(in the rows, 128 means zero)
Each named turn below is shown by a few rows before and after it. Which turns, in which order, take the first row of each later pair to the second? The first pair is answered.
Z (before => after):
[108 137 142 149 155 103  79  65 111 127 117 110  93 115  72] => [125 116 164 165 171  95 106 103  81 122 135 124  99 131  78]
[120 147 140 146 149 109 147 139 111 132 137 134 121 112  79] => [108 134 143 149 138 126 157 136 119 137 145 145 147 111  87]
[177 127  99 134 160 121 101 136 130 110 107  96  40 115 107] => [181  93 137 159 164 109 149 184 100 100 139 126  70 135 119]
Y (before => after):
[160 136 113 113 139 119 128 139 141 118 119 120  89 136 137] => [157 142 103 107 135 126 120 144 139 128 115 118  95 124 136]
[113 148 101 119 145 154 153 182 119 129 152 126 131 131 132] => [101 144  91 116 129 162 136 168 127 144 141 130 155 118 117]
[143 177  84  93 127 174 122 177 135 131 125 134 109 115 119] => [119 167  79  95 115 185 103 138 155 144 116 137 137  99 102]
[114 149 112 121 119 129 122 102 156 118 132 109 118 134 148] => [118 151 115 123 121 130 125 105 153 113 135 106 113 137 156]
W (before => after):
[120 123 137 123 117 131 152 131 127 120 141 125 114 142 136] => [132 110 136 130 127 116 135 116 120 122 129 125 109 143 132]
[135 145 144 135 137 117 183 144 135  91 145 126 115 144 133] => [159 122 148 145 149  95 150 110 130 101 120 132 106 143 137]
[147 139 157 129 128 112 154 170 133  94 172 135  92 136 143] => [173 115 161 142 145  93 129 130 127 103 146 137  85 141 146]
[113 149 116 122 120 158 136 183 119 135 150 128 143  96 113] => [145 132 122 110 117 138 154 153 155 119 151 128 134 137 179]
A (before => after):
[ 86 109 177 181 144 117 120 109  60 140 144 134 175 126  63] => [ 92 121 159 169 150 116  81  73  73 150 118 124 151 111  57]
[124 125 144 148 132 107 116 118 111 130 120 119 123 126  96] => [121 118 138 144 126 108 106 102 124 133 104 127 133 124 108]
[130 149 123 108 123 143 124 163 147  97 130  95  99 141 152] => [133 143 115 110 120 147 121 150 155 103 118  96 104 137 160]
[118 182  99 115 102 126 130  85 158 150 111  78 120 127 104] => [126 144 101 114  90 133 153  92 178 155 113 100 156 134 146]
Then:
Each pair is 2 to 3 turns apart.
[ 88 114 136 125 119 125  65  74 142 195 127 102 159  87 124] => [ 55 149 151 121 111 147 121 139 133 179 174 100 174  89 118] | W then A then A
[114 163 174 144 168  86 134 124 108  91 172  94  61 157 100] => [170 122 173 141 172  75 143 144 101  93 161 122  64 174 141] | A then Y then Z
[103 155 105 108  92 182 169 181 145 149 150 138 176 100 133] => [100 172  81 102  93 182 145 159 164 153 135 127 160  98 134] | Z then A
[108 122 137 128 101 113 144  98 172 112 133 120 139 141 166] => [101 158 129 135 122 111 119  89 157 105 139  92  96 127 127] | A then A then A
[ 71 105 161 141  90 134 162  94 153 135 133 137 206 149 146] => [ 59 133 162 139  99 124 174  95 156 118 158 116 175 166 152] | Y then Z then A
[171  92 102 121 159 143  93 153 115 135  85 159 115 109 119] => [141 125  81 101 140 168 107 172 130 143  92 146 127  90 116] | W then A then A
[ 95  65 200 168 117 100 163 117 101 134 152 160 180 146 118] => [107 105 186 175 156  80 108  92  78 124 133 118 109 134  56] | A then A then Z
[ 67  90 180 127 115 129 181  86 158 101 162 125 159 149 133] => [119  68 191 147 148  94 170  81 127  92 151 130 120 170 141] | W then Y
[141 115  90  98 107 155 137 148 150 138 120 145 149 125 175] => [110 136 104 104 101 165 153 165 147 136 143 136 157 121 155] | A then Z
[125 137 104  97 101 109 106  99 176 138  93 125 142 112 159] => [132 101 165 142 123  99 168 157 114 128 134 162 173 140 147] | A then W then A
[117 143  87  93 140 132 100  72 138 120 111 131 125 117 149] => [126 142 102 103 152 112 119  72 128 101 129 126 105 137 166] | Y then Y
[177 145  98  96 127 163 164 212 131 118 135 158 132 111 155] => [131 142  79  85  88 181 123 137 174 146 106 149 174  83 152] | Z then Z then Y
[151 127  87 111 122 146  93 118 158 151 110 140 161  89 133] => [127 165 113 133 141 147 114 164 115 131 143 117 119  94  83] | A then A then A
[135  92 118 135 111 127 110 110 128 147  93 153 163 110 138] => [114 121 128 126 100 142 168 154 138 130 140 141 161 125 164] | W then A then W
[ 74 132 158 133 131 135 189 192 102 124 152 141 188 133 128] => [ 66 168 154 138 152 128 153 185  84 116 149 113 138 116  77] | A then Z
[155 175 116 104 124 159 178 200 134  90 148 110  82 155 175] => [128 201 118 108 128 161 161 199 132  86 149  86  63 140 147] | Z then A
[178  80  83  85  92 112  96  69 191 136  66 133 133 156 227] => [ 41 128  91 107  82 184  80  92 141 171  85 109 200  72  80] | W then W then Y
[ 94 125 166 159 131  95 138 119  83 122 149 119 119 134 101] => [107 106 134 143 112  96 101  61 121 139  98 130 135 125 131] | A then A
[ 41 160 135 103  66 167 165 118 187 153 160  87 225  98 132] => [ 77 163 102  81  61 160 133  82 224 156 125  89 201  93 159] | Z then A
[ 56 141 170 188 134 125 138 125 100 123 183  97 141 101  34] => [ 47 174 109 132  94 147 106  64 195 135 154  71 139  90 101] | A then W then A
[120 110 112 130  99 110 110 107 133 156  93 132 161 116 146] => [114 112 109 127 102 123 114 130 131 158  96 136 171 115 141] | W then Z then A
[101 130 169 145 132  97 165 112 134  90 179 117 115 171 151] => [112 113 145 129 114  98 131  64 170 105 139 117 123 166 180] | A then A then A
[117 105 152 153  98 107 109  51  90 146  95 137 172 106 114] => [ 88 132 175 147  95 127 185 124  72 119 156 120 176 121 124] | A then A then W
[125 176 146 110 133 122 135 120 116  98 148  93  70 141 159] => [106 148 173 124 113 131 171 137 114 104 169 116 118 154 176] | Z then Z
[102 158 139 148 129 125  92  67 141 126 117 103 112 131 101] => [ 97 130 128 148 111 149  92  74 140 153 105 125 157 111 105] | A then W
[113 161  94 137 126 140 158 136 144 146 120 127 153  93 128] => [146 123 114 148 134 115 174 121 139 145 116 142 163 116 156] | W then W then A
[133 148 154 132 161 123 167 157 111  95 154 126 110 163 147] => [135 102 147 152 168 118 107 113  83 130 104 150 147 130  96] | Z then W then W
[145 144  94 121 138 127  89  79 150 155  88  98  93 117 122] => [149 129 104 139 146 151  98 150 106 165  89 119 120 100  85] | Z then A then W
[154 115 171 170 166 104 160 187  52 114 159 147 123 144 115] => [161 108 172 164 165  90 164 170  71  97 159 145 119 159 147] | W then W
[ 77 153  90  98 104 189 101 105 148 152 124  86 142  81  81] => [104 101 116 101  80 146 144  54 193 133 141  98 155 134 180] | A then W then Y
[ 75 122 177 154 122 124 156 107 115 119 170 114 145 142 111] => [ 83 140 168 139 116 130 169 117 129 116 177 111 143 148 129] | Y then Z then Y
[ 92 126 181 160 145 100 165 126 109 104 165 120 115 146 130] => [116 105 152 151 150  86 109  55 135 113 114 117 104 132 136] | W then A then A
